In the rows, zero is written as 128.
One turn moves every row onto another: examples first, then more rows asked
Fupuf: [144 137 162 159 140 124 129 131 105  76  96 134 106 141 105 144 107 122
 147 110 118  95 133 111 132  93]
Dalin: [130 127 154 156 141 128 139 132 108  80  91 140  95 137 105 137 101 124
 145 112 114 102 138 114 129 101]
Bev: [146 128 151 123 116 169 122 151 103 142 128 148 177 112  99 118 102 147
 158 159 116  87 118 126 120 122]
Loga: [154 135 119  94 147 142 158 136 120  96 152 148 123 126 106 121 145 140
 147 112 132 138 135  83  97  96]
kepi: [143 134 148 119 113 172 127 156 102 143 131 156 177 118  77 113 101 152
 154 147 114  92 116 119 116 123]
logof: [132 120 141 149 169 132 133 158  91 130 154 136 151 175 106 139 163 137
 134 140 124  98 134 100 121 112]
kuruk: [ 92 148 144 111 145 117 128 145 102 121 134 192 136 118 109 115 128 125
 100 140 117 162 129 137 125  99]
fopiv: [141 126 153 129 114 117 132 122 108 114 141 154 169 121 117 141 149 183
 116  98 138 119 112 109 137  84]
fuz: [147 126 150 124 115 170 133 147 108 142 135 151 172 126  86 108  93 150
 163 149 117  91 122 123 115 125]
vepir: [155 128 123  94 147 144 160 133 120 102 151 147 129 136 104 111 136 145
 138 117 122 136 144  73  99  97]
Mip: [143 131 155 121 106 178 128 146 102 148 128 155 175 125  95 108 103 154
 149 149 111  95 129 120 123 122]
pef: [120 113 143 145 166 132 129 156  89 128 149 133 158 170 101 142 167 134
 122 137 122 101 136 100 119 114]
bulo: [ 87 147 134 100 142 116 127 142 108 115 134 188 139 121 102 121 128 119
 110 141 119 164 121 134 121 105]
zivi: [ 91 144 139 115 145 115 134 145 104 117 136 192 138 122 103 118 133 112
 103 135 116 162 121 139 120  98]
tema: [122 120 141 143 165 121 125 158  92 127 150 136 157 164 103 151 166 139
 126 146 125  99 139  93 116 111]
dizuk: [ 82 143 138 108 136 117 128 136 103 116 131 178 141 116 104 121 121 121
 106 142 116 162 122 147 119 101]
zabu: [137 128 156 157 138 118 129 126 108  75  99 141  97 137 111 146 113 124
 153 108 119  99 130 120 125  98]
nokop: [138 129 154 162 145 128 137 133 105  79  94 142  97 139 112 146 112 118
 146 115 119  95 133 115 127  97]
lizim: [ 94 146 141 110 140 123 134 139  98 121 135 193 133 121 110 117 130 128
 112 140 109 171 126 139 130 105]
nosaf: [137 133 155 127 111 123 128 119 110 119 141 158 179 130 114 143 157 179
 126 102 141 122 113 108 140  89]
sabo: [145 129 155 161 145 126 133 135 110  83  92 138 104 142 119 155 107 123
 151 120 116 101 130 114 126  96]
Vik: [142 127 149 131 111 127 137 121 108 113 138 153 169 125 126 148 153 181
 116  98 136 123 109 115 127  89]
Pak: [ 83 144 139 112 142 114 124 139 103 123 139 191 140 122 102 115 133 121
 112 140 121 160 130 138 124 108]
somik: [146 129 157 124 104 167 128 150 103 139 132 153 175 126  86 107  98 155
 152 153 112  88 122 122 121 118]
kom: [140 136 157 152 136 120 131 128 105  78  91 141  99 143 105 149 111 123
 151 113 107 100 132 109 125  95]
fitus: [140 129 161 148 137 117 131 132 114  80  90 144  99 145 110 145 114 114
 154 118 112 100 134 104 133 104]
mavi: [136 121 157 126 107 160 126 153 109 144 124 151 171 122  80 108  97 149
 152 160 114  85 123 123 113 120]
Mib: [142 124 149 120 113 173 131 157 106 138 128 151 182 122  91 115  98 145
 153 149 112  89 119 121 117 125]
Palol: [155 135 119  97 145 140 161 137 119 103 148 139 130 131  97 118 138 143
 143 120 126 141 137  76  90  99]
kem: [ 88 143 136 100 140 110 125 147 107 113 135 192 133 119 110 120 134 121
 113 141 108 161 124 128 125 102]

vepir goes to Vik
lizim goes to Bev
somik goes to nokop
Now find these:
zabu goes to Pak
fopiv goes to pef
Mib goes to kom
Fupuf goes to zivi
sabo goes to kem
Dalin goes to dizuk
nosaf goes to logof

